In the data rows, 128 means zero.
Some points, one per row:
[104 117 119 238 126 130 146 124 139 162 125 118 110 102 128 159 121 217  61 234 104 214 161 175 129]
[116 147 106 123 105 144 140 153 139 150 156 118 154 140 141 130 101 152 114 146 115 158 140 121  98]
[109 113 142 179 100 106 137  98 122 130 104 123 106 115 150 154 145 168 127 136 108 185 141 155 145]
[140 129 143 118 141 133 119 137 112 132 129 123 118 117 129 125 119 104 136 115 122 116 118 120 140]
[186 100 147  32 231 149 106 117  78  59 161 108  76 138  79  99  72  43 144  92 139   9 100  84 182]
[119 123 144 176 107 106 140 109 129 131 103 127 105 114 141 160 136 165 127 127  98 172 137 144 141]
[145 113 114 140 115 134 109 109 136 119 144  99 145 131 150 131 128 127 148 113 128 118 125 125  92]
[150 114 152  92 164 132 107 115 103  91 119 121  96 115 124 130 120  91 147  95 132  87 110 117 153]
[118 123 128 128 141  92 124 157 140 150 108 176 130  81 103 112 170 122  87 192 171 161 136 120 139]
[119 118 143 223 105 113 179 107 156 132 105  77 121 155 153 157 143 179 118 150 102 140 130 138 174]
[ 62 124 133 217  61 120 160 153 154 156 123 165 134 111 142 138 169 198  99 174 104 218 130 169 140]
[ 41 114  95 255  21 111 188 132 204 185 113 142 134 102 158 174 166 255  37 255  90 255 178 222 133]
[ 89 126 127 172 133 112 130 141 145 173  64 171 127  92 142 147 172 180  79 203 158 225 165 151 112]
[150 137 148 134 150 102 125 107 120 124 124 101 120 102 137 148 100 128 110 104 116 121 139 124 101]
[105 150  88 164  90 144 147 143 151 184 153 126 175 154 142 128 113 181 105 201 105 159 154 146 112]
[120 143 131  72 143 124 125 145 121 136 129 162 123 125 116 114 115 114 124 120 112 124 122 116 127]
[110 144 117 198 101 148 156 136 149 143 110  93 145 150 157 166  67 195  87 159 102 155 165 136 116]
[159 116 113  75 173 142 124 123 110  95 163 110 117 141 103  96 108  76 144 106 136  45 106 113 145]
[141 144 117  67 153 116 110 135  89 146 133 184 128 122 114 118 155  88 137 110 115 119 132 130 128]
[126 123 119 187 115 127 133 100 136 124 138 107 114 124 140 144 115 165 112 141 109 138 168 159 108]
[ 96 119 110 175  73 134 126 127 157 134 132 144 136 141 127 148 135 175 107 152 117 174 157 157 123]
[139 132 123 141 114 118 120 102 130 131 114 133 141 131 144 144 151 141 144 102  97 132 140 138 123]
[ 77 145 106 225  52 121 147 123 155 180 129 104 166 135 174 167 116 231  81 183 101 240 170 169  50]
[114 138 124 184 107 148 161 127 148 147 107  89 148 157 155 166  62 188 101 153 103 149 159 122 125]
[145 105 128 163 179 126 130 119 114 127 139 119  95 114 117 133  80 143 106 170 117 116 130 134 159]
[135 158  89  79 136 159 136 145 126 128 168 114 150 163 103 104  85 113 133 136 135  90 136 119 120]
[148 113 128  62 158 102  95 143 134 105 115 166 125 107 107  93 181  60 131 103 178 102 120 103 114]
[185 136 155  38 195 106  87 102  69 114 127 115 113 140 134 121 122  37 181  51 138  52 107  99 112]
[136 128 151  76 115 112 100 113 120  97 130 119 113 121 130 131 133  85 149  65 132 120 116 116 113]
[107 100 121 183  96 137 149 140 143 119 133 126  95 128 111 128 138 148  92 188 132 160 140 166 156]
[128 106 154 166 118 112 132  97 124 133  98 136 117 116 155 154 141 138 142 117 102 146 123 135 154]
[143 152 110  69 160 135 127 128 105 115 160 132 124 141  91 112  94 108 139 128 115  67 131 122 140]
[151 117 127  63 125 127 106 123 115  79 141 134 113 140 119 110 140  76 177  60 141  65 105 113 143]
[154 120 148  45 162 135 106 125  96  98 131 138 110 140 115 110 120  53 178  64 129  58 100 108 149]
[112 131 136 132 132 144 142 155 130 122 137 135 116 107 106 122 114 132 112 154 122 135 109 127 163]
[106 150 144 106 128 134 145 151 122 149 126 142 149 124 128 125 111 133 132 125 131 131 106 126 126]
[169 146 114  62 174 127 117 106  96 108 152 101 137 140 128 110 123  81 174  80 132  58 121 116 105]
[ 80 174  72 212  60 129 162 151 159 179 166 131 184 137 144 154 124 233  65 223  96 216 176 175 102]
[113 140 115 184  86  98 133 107 137 161 123 149 152 118 151 156 155 180 118 145 101 184 153 148 111]
[117 155 116 169  86 123 121 136 142 153 128 110 158 135 160 159 111 180 106 149 125 194 152 142  66]
[112 160 137 152 110 130 167 134 145 181 114 120 156 149 150 156 102 170 119 131 103 139 150 122 138]
[ 83 116 147 255  66  98 176 101 161 165  84 125 130  93 161 160 165 226  92 167  83 237 149 181 139]
[130 107 144  72 145 136 128 141 105  94 142 143 102 124 101  92 142  72 160  99 151  88  76 103 175]
[117 152 129 198  86 133 161 126 152 150  77 106 150 139 170 175  99 182 107 128  96 172 156 122 117]
[ 95 110 145 213  75  97 140 106 129 127 100 127 110 116 158 162 156 188 106 152  89 213 135 158 134]
[116 129 118 147 107  91 117 135 151 149  96 173 139  83 123 130 192 158  94 177 163 190 158 144  88]
[115 123 128  89 128 148 143 154 130 116 135 149 120 126 114 101 142 101 144 101 122 114  99 130 154]
[113 136 120 186  98 147 165 136 159 140 120  89 155 151 148 149  96 182  96 162 124 142 137 123 133]
[162  95 152 113 165 135 141 102 123  89 109  73 105 158 129 130 110  83 168  76 134  37 104  94 190]
[108 109 113 154  80 125 134 103 149 120 137 140 131 129 142 115 161 146 142 115 121 135 125 133 142]
[192 100 139  11 235 152  97 120  71  61 150 111  75 153  82 107  68  24 154  87 151   0  96  80 176]
[ 73 128 131 179  61 118 143 144 144 147 119 150 141 117 135 141 158 180  95 173 108 227 131 161 141]
[122  98 149 133 112 142 128 121 132 101 129 123 117 133 125 119 147 115 148 111 142 126 104 133 144]
[128 139 115 157 121 123 145 112 136 129 143 108 123 124 129 132 121 154 105 144 122 131 133 156 119]
[156 124 112  92 151 140 122 128 116 107 146 108 123 132 113 111 101 108 133 125 127  81 115 124 127]
[122 130 139 152 147  92 131 141 124 157  95 170 120  81 119 147 159 155  90 186 144 181 136 129 131]
Then 10 other points, each followed by its number:
[148 119 134  70 171 111  91 132  93 106 121 172  88  96  81 107 142  77 121 130 145 109 124 120 150] 0
[138 132 123  81 133 122 107 104 115 113 126 140 121 142 126 128 124  99 156  77 118  86 123 118 134] 1
[115 128 144 139 132 143 152 159 131 126 135 128 122 130 127 126 118 119 111 140 131 138 112 133 155] 2
[158 117 122  50 153 121  84 126 126 111 112 183 132  98 101  84 166  56 161  97 179  73 109  92 110] 3
[134 157 103 106 139 122 112 160 121 166 135 174 147 113 111 124 153 129 113 186 141 147 152 132 126] 4
[ 89 138 138 237  96  74 166 138 136 197 115 137 155  84 160 163 170 216  77 204  76 242 140 173 110] 5
[134 119 112 111 131 103 109 134 146 139 109 173 145  92 124 103 179 126 120 141 168 151 132 118 100] 6
[131 116 124 108 117 128 121 114 126  98 140 131 110 138 129 102 155  94 158  83 139 109 114 130 136] 7
[129 116 132  89 136 138 104 143 137 124 104 145 130 110 130 114 120 105 140 127 158 148 121 103 113] 8
[121 122 119 136  97 126 124 107 143 118 137 135 116 123 124 110 154 122 149 109 124 127 120 147 139] 9
Which of these numbered points is nearest to each point below, ignoring the direction in which the first points spread most? Its number follows each.
[133 145 147 230 110  75 140 115 124 179 114 107 150  97 168 161 147 188  89 163 101 208 143 166  91] > 5
[124 108 127  23 124 146  94 166 134  95 128 194 125 130  96  78 157  53 156  85 184 100 100  90 140] > 3
[192  95 145   0 191 172  82 127  94   7 171 117  82 175  72  62 112   0 214   0 176   0  56  58 175] > 7
[ 78 111 105 214  14 145 138 137 188 156 139  97 175 137 168 113 177 179 129 144 149 213 130 175  50] > 7
[ 61 109 114 255  19  99 161 104 192 184 118 132 155 107 168 149 187 253  91 204 102 255 166 207 106] > 9
[115 141 147 121 117 134  98 169 144 119 103 159 116 109 123 150 134 130 113 146 159 175 128 114 111] > 8
[165 138 129  43 151 124  97 105  94  99 132 133 118 154 121 114 125  67 186  63 127  52 117  97 141] > 1
[129 119 122 132  99 131 124 115 138 106 135 136 121 127 120 122 159 111 145  96 127 112 116 136 133] > 9
[123 119 119  37 112 144  89 174 148 109 124 185 129 125 101 103 156  65 136 102 173 115 111 111 118] > 3
[143 105 119  84 147 111  96 138 134 119 118 167 138  98 113 100 175  96 132 134 181 119 121 114 111] > 6
[142 116 130   1 116 173  93 136 138  57 160 106 142 166 119  68 129  29 203  13 188  30  69  85 103] > 7
[123 118 120  36 120 151  98 174 129 104 125 189 128 131 103  94 166  57 158 105 177 123  90 109 121] > 3
[153 114 121 165 122 124 127  92 141 119 150 103 123 140 121 116 132 138 136 127 136 108 131 148 121] > 9
[ 87 125 125 179  83 136 121 156 163 149 116 137 133 109 140 142 131 184  89 182 134 223 151 151 107] > 8
[179 125 162  60 187 143 101  94 103  97 121 104 109 139 127 124  96  70 169  48 135  43 102  79 122] > 1
[141 112 159   6 202 146  93 137 116 105  85 166  92 120 106  94 137  44 153  84 197  61 106  65 163] > 8
[129 177  96 172 103 138 173 116 165 174 116  96 182 173 157 161  86 196 115 131  82 109 178 117 112] > 1
[106 122 114 173  79 116 143 131 140 128 129 121 132 131 139 118 166 157 119 139 123 163 137 160 114] > 7
[132 118 135  86 175 133  97 150 126 120  74 153  96  97 113 123 144 106 127 138 170 131 131  97 127] > 8
[157 157 101  85 185 121 100 126 116 151 110 134 137 104 120 133 122 136 108 164 158 115 167 105  90] > 4
[ 90 119 139 200  95 145 169 155 144 150 131 134 128 105 122 141 115 184  97 183 117 195 127 161 138] > 2
[136 152  94 149 171 124 116 113 131 170 107 129 148 120 127 139 137 165 100 187 149 147 179 119  96] > 4
[124 111 105 230  88 117 146  96 151 154 139  96 144 123 154 137 156 183 104 173 120 173 151 181 105] > 9
[ 83 129 141 194  98 127 150 157 155 155 128 134 132 116 129 130 123 170  75 186 118 200 127 155 140] > 2
[140 100 153 127 137 123 131 118 117 111 140 113 127 126 126 110 126 105 140 104 133  92 108 125 143] > 9
[118 123 130  28 128 143  90 169 137  92 133 184 120 141  95  92 165  53 157  98 186 109  92 104 121] > 3
[143 145 117  80 132 151 108 118 126 127 141 107 153 154 138 125  99  98 154  80 133  77 134 106  97] > 1
[164 108 156  64 143 133  85 119 103  91 116 117 111 143 129 118 144  41 189  46 146  76 106 114 118] > 7
[185 151 124  83 161 147 147 103 110 109 112  80 124 179 136 142  63  95 171  45 115   8 135  76 147] > 1
[ 86 119 138 218  93 139 167 145 156 179 128 140 131 113 139 138 130 189  89 200 107 208 132 162 141] > 2
[170 117 143 146 175  81 124 100  92 121 134 116 111 109 122 121 155  96 129 137 127 104 116 138 171] > 5
[122 128 149 159 141 139 143 140 138 142 136 114 132 139 135 129 106 149 106 155 123 159 126 140 134] > 2
[133 139 102  50 146 150 122 133 115 116 182 137 143 153 102  81 120  77 159 106 144  60  99 112 136] > 9
[112 105 131 154  88 122 115 120 134 104 126 134 118 133 132 133 170 131 125 124 123 152 126 150 134] > 7
[131 105 124 149  98 133 136 126 128 113 135 116 122 140 133 109 161 115 143 126 140 127 121 154 130] > 7
[161 167 108  51 208 139 114 119 114 139 109 138 145 111 113 123 121 101 125 129 165  73 148  89 100] > 4
[119 141 115 128 122 110 117 146 136 143 112 155 126 109 126 148 127 147  94 162 135 179 166 129 114] > 8
[182 119 151   0 215 109  75 120  71  64 130 172  80 117  70  93 128  23 161  75 164  37  98  93 164] > 0
[ 94 136 129 164 107 114 131 143 142 169 117 164 138 110 129 151 140 172 102 166 104 200 140 143 117] > 8
[123 122 156  90 156 159 139 158 117 107 143 128 100 142 100  99 109  85 134 123 133  89  88 116 174] > 2
[136 110 127 126 162 102 104 133 104 129 118 167 105 102  99 124 152 116 111 164 136 144 130 136 148] > 0
[159 143 157 107 165  96 118 110  87 131 133 114 128 116 140 140 136 109 145  94 115 105 117 111 119] > 5
[161 154 121 102 160 113 118 105  96 141 115 148 122 138 131 152 124 123 148 113  97  93 144 125 139] > 1
[146 110 140 113 171 107 108 125 111 114 114 160 112 107 104 114 169  93 123 144 147 123 133 133 159] > 0
[166 131 154  51 201 150 114 136  87 101 153 115 112 138 103 111  87  68 155  94 140  45  89  96 162] > 2
[134 131 158  98 122 123 121 121 114 122 124 124 134 143 144 119 145  98 158  68 141 124  99 107 118] > 7
[129 109 138 142 125 128 137 108 132 118 136 117 120 116 134 123 126 131 125 124 125 126 115 135 137] > 9
[112 131 143  97 129 152 145 164 126 124 131 126 133 141 124 133  97 116 134 117 113 126 121 106 157] > 2
[139 143 129  26 170 134 107 162 126 111 121 175 121 114 100 106 145  60 154 115 163  96 103  87 138] > 8
[119 125 153 100 151 140 138 150 127 120 149 119 136 116 125 105 105 113 133 119 133 115  95 109 139] > 2
[ 73 114 115 255  30 100 150 121 168 164 120 132 153 115 158 155 193 234  82 193 107 255 169 202  98] > 7
[ 97 159 109 155  97  85 125 137 122 178 127 178 156 102 132 142 176 172 100 177 108 205 151 156 102] > 4
[161 111 118 122 124 130 116  98 126  97 156 100 135 144 128 115 133 113 143 116 139  80 133 136 114] > 9
[151 115 120 147 132 128 114 121 135 122 145  96 122 144 131 118 121 108 129 129 138 100 125 143 119] > 9
[129 144 138  87 140 121 114 153 110 131 132 159 120 123 119 126 123 116 140 122 120 127 118 111 130] > 8
[130 142 122  80 145 157 114 127 115 120 139 124 126 136 120 138  88 123 147  89 119  98 124 111 118] > 1
[ 97 126 106 177  79 137 140 128 152 124 133 127 127 131 130 134 139 180  98 153 113 178 153 170 120] > 9
[104 144 115 164 117 136 155 151 156 139 147 125 137 126 119 121 125 152 106 170 116 153 136 155 117] > 2
[124 125 122 120 150 113 118 171 149 150 114 180 130  96 106 102 172 122 111 175 165 146 117 105 135] > 6
[139  85 121 210 110 107 111  96 143 115 112  98 116 128 152 150 131 158 110 138 128 151 160 162 107] > 7
